[[142 118 130 120 135 118]
 [150 109 137 119 135 125]
 [137 122 124 120 134 118]
 [130 124 123 135 127 131]
 [141 119 127 121 134 118]
 [130 120 121 137 129 135]
 [131 124 119 121 135 116]]
=>
[[116 135 121 119 124 131]
 [135 129 137 121 120 130]
 [118 134 121 127 119 141]
 [131 127 135 123 124 130]
 [118 134 120 124 122 137]
 [125 135 119 137 109 150]
 [118 135 120 130 118 142]]

[[106 142 118 123 139 130 108 149]
 [151 113 136 113 105 122 147 106]]
=>
[[106 147 122 105 113 136 113 151]
 [149 108 130 139 123 118 142 106]]

[[130 133 136 129 108 134 138 107 130 122]
 [130 128 120 129 137 134 119 128 131 128]]
=>
[[128 131 128 119 134 137 129 120 128 130]
 [122 130 107 138 134 108 129 136 133 130]]

[[143 151 114 125 134 128]
 [140 123 119 133 123 136]
 [128 134 116 127 135 134]]
=>
[[134 135 127 116 134 128]
 [136 123 133 119 123 140]
 [128 134 125 114 151 143]]

[[132 139 140 142 120 120 142 140 122 120 121]
 [116 140 157 148 126 124 145 149 126 126 131]
 [127 127 127 127 123 128 126 129 132 127 125]
 [138 117 108 111 141 145 112 113 144 144 139]
 [138 102 125 137 132 138 112 111 134 133 117]]
=>
[[117 133 134 111 112 138 132 137 125 102 138]
 [139 144 144 113 112 145 141 111 108 117 138]
 [125 127 132 129 126 128 123 127 127 127 127]
 [131 126 126 149 145 124 126 148 157 140 116]
 [121 120 122 140 142 120 120 142 140 139 132]]

[[125 134 104 141 120 106 109 135 106 144 127]
 [132 112 122 105 143 118 134 106 119 125 150]]
=>
[[150 125 119 106 134 118 143 105 122 112 132]
 [127 144 106 135 109 106 120 141 104 134 125]]

[[123 112 117 102 142 131]
 [119 119 126 109 138 122]
 [132 109 126 134 134 128]
 [142 150 118 149 105 121]
 [141 142 124 144 119 117]
 [124 117 143 140 133 132]
 [134 143 106 127 112 125]
 [131 116 136 135 139 117]
 [124 123 131 131 130 142]]
=>
[[142 130 131 131 123 124]
 [117 139 135 136 116 131]
 [125 112 127 106 143 134]
 [132 133 140 143 117 124]
 [117 119 144 124 142 141]
 [121 105 149 118 150 142]
 [128 134 134 126 109 132]
 [122 138 109 126 119 119]
 [131 142 102 117 112 123]]

[[129 125 117 128 121 132 122 131 137 127 124 128 131]
 [125 129 137 121 135 124 131 147 105 124 126 133 113]
 [138 119 133 129 120 113 124 132 128 116 121 133 133]
 [133 131 128 125 123 126 132 131 136 129 125 132 128]
 [131 132 129 123 129 128 127 130 129 119 121 129 135]
 [139 133 130 120 126 140 124 124 128 126 129 127 139]]
=>
[[139 127 129 126 128 124 124 140 126 120 130 133 139]
 [135 129 121 119 129 130 127 128 129 123 129 132 131]
 [128 132 125 129 136 131 132 126 123 125 128 131 133]
 [133 133 121 116 128 132 124 113 120 129 133 119 138]
 [113 133 126 124 105 147 131 124 135 121 137 129 125]
 [131 128 124 127 137 131 122 132 121 128 117 125 129]]

[[137 129 125 108 120 128 128]
 [145 128 127 135 122 127 127]
 [118 137 121 115 117 136 111]
 [128 128 124 106 119 127 130]
 [127 140 122 140 120 139 104]
 [137 141 123 125 119 140 103]
 [134 137 123 111 119 135 113]
 [128 133 123 107 119 131 121]
 [123 136 122 109 117 134 114]
 [118 139 120 119 117 138 106]
 [142 125 127 138 123 124 133]]
=>
[[133 124 123 138 127 125 142]
 [106 138 117 119 120 139 118]
 [114 134 117 109 122 136 123]
 [121 131 119 107 123 133 128]
 [113 135 119 111 123 137 134]
 [103 140 119 125 123 141 137]
 [104 139 120 140 122 140 127]
 [130 127 119 106 124 128 128]
 [111 136 117 115 121 137 118]
 [127 127 122 135 127 128 145]
 [128 128 120 108 125 129 137]]
---
[[118 107 151 126 119 134 125 145 115 137 157]
 [127 141 109 108 126 132 106 149 155 136 119]
 [114 131 113 122 118 102 141 123 118 126 126]
 [144 126 106 144 134 125 128 118 123 144 136]]
=>
[[127 141 109 108 126 132 106 149 155 136 119]
 [114 131 113 122 118 102 141 123 118 126 126]
 [144 126 106 144 134 125 128 118 123 144 136]
 [118 107 151 126 119 134 125 145 115 137 157]]

[[134 133 127]
 [123 118 129]
 [132 113 102]
 [126 110 128]
 [129 130 138]
 [135 135 126]]
=>
[[135 135 126]
 [134 133 127]
 [129 130 138]
 [123 118 129]
 [132 113 102]
 [126 110 128]]

[[125 129]
 [104 143]
 [120 134]]
=>
[[104 143]
 [120 134]
 [125 129]]

[[118 115]
 [157 149]]
=>
[[157 149]
 [118 115]]

[[147 136 135 138]
 [145 151 148 137]
 [137 150 135 144]
 [151 142 139 139]]
=>
[[145 151 148 137]
 [137 150 135 144]
 [151 142 139 139]
 [147 136 135 138]]

[[126 117 109 136 124 139]
 [120 129 105 133 130 137]
 [123 130 105 140 133 139]]
=>
[[123 130 105 140 133 139]
 [120 129 105 133 130 137]
 [126 117 109 136 124 139]]
---
[[121 139 125 130 128 132 131 116 142 141 112 121 130 136 124]
 [126 146 132 128 132 120 121 156 121 113 132 129 128 123 117]
 [123 145 135 119 119 131 123 123 128 122 127 120 140 128 130]
 [133 142 118 140 123 135 137 136 137 135 122 134 121 136 114]]
=>
[[121 126 123 133]
 [139 146 145 142]
 [125 132 135 118]
 [130 128 119 140]
 [128 132 119 123]
 [132 120 131 135]
 [131 121 123 137]
 [116 156 123 136]
 [142 121 128 137]
 [141 113 122 135]
 [112 132 127 122]
 [121 129 120 134]
 [130 128 140 121]
 [136 123 128 136]
 [124 117 130 114]]

[[142 121 124 126 123]
 [124 124 140 119 132]
 [118 135 140 115 106]
 [118 128 131 131 131]
 [144 124 113 136 123]
 [127 129 128 119 134]
 [112 139 124 126 131]
 [135 118 124 132 136]
 [130 126 117 131 134]]
=>
[[142 124 118 118 144 127 112 135 130]
 [121 124 135 128 124 129 139 118 126]
 [124 140 140 131 113 128 124 124 117]
 [126 119 115 131 136 119 126 132 131]
 [123 132 106 131 123 134 131 136 134]]

[[140 135 130 126 131]
 [138 142 119 104 132]]
=>
[[140 138]
 [135 142]
 [130 119]
 [126 104]
 [131 132]]

[[106 128 114]
 [111 126 138]
 [129 125 131]
 [106 126 137]
 [127 131 113]]
=>
[[106 111 129 106 127]
 [128 126 125 126 131]
 [114 138 131 137 113]]

[[121 145 131]
 [115 126 139]
 [130 129 141]
 [123 125 120]
 [121 155 133]
 [138 127 132]]
=>
[[121 115 130 123 121 138]
 [145 126 129 125 155 127]
 [131 139 141 120 133 132]]

[[149 145 104 150]
 [132 150 127 130]
 [105 123 144 103]
 [124  99 151 115]
 [103 148 109 105]
 [148 148 130 157]
 [136  99 119 146]]
=>
[[149 132 105 124 103 148 136]
 [145 150 123  99 148 148  99]
 [104 127 144 151 109 130 119]
 [150 130 103 115 105 157 146]]

[[106 149 111 114 138 114 118 114 146 104 127 114 126 121 116]
 [116 150 148 134 138 144 134 145 126 130 151 149 140 154 145]
 [115 103 108 120 104 106 118 142 119 115 124 141 121 146 113]
 [150 106 123 135 120 115 126 129 130 134 127 130 129 124 130]
 [147 106 121 130 142 143 117 118 138 123 121 103 114 106 113]
 [111 152 143 132 123 147 133 142 122 146 149 148 138 131 144]]
=>
[[106 116 115 150 147 111]
 [149 150 103 106 106 152]
 [111 148 108 123 121 143]
 [114 134 120 135 130 132]
 [138 138 104 120 142 123]
 [114 144 106 115 143 147]
 [118 134 118 126 117 133]
 [114 145 142 129 118 142]
 [146 126 119 130 138 122]
 [104 130 115 134 123 146]
 [127 151 124 127 121 149]
 [114 149 141 130 103 148]
 [126 140 121 129 114 138]
 [121 154 146 124 106 131]
 [116 145 113 130 113 144]]
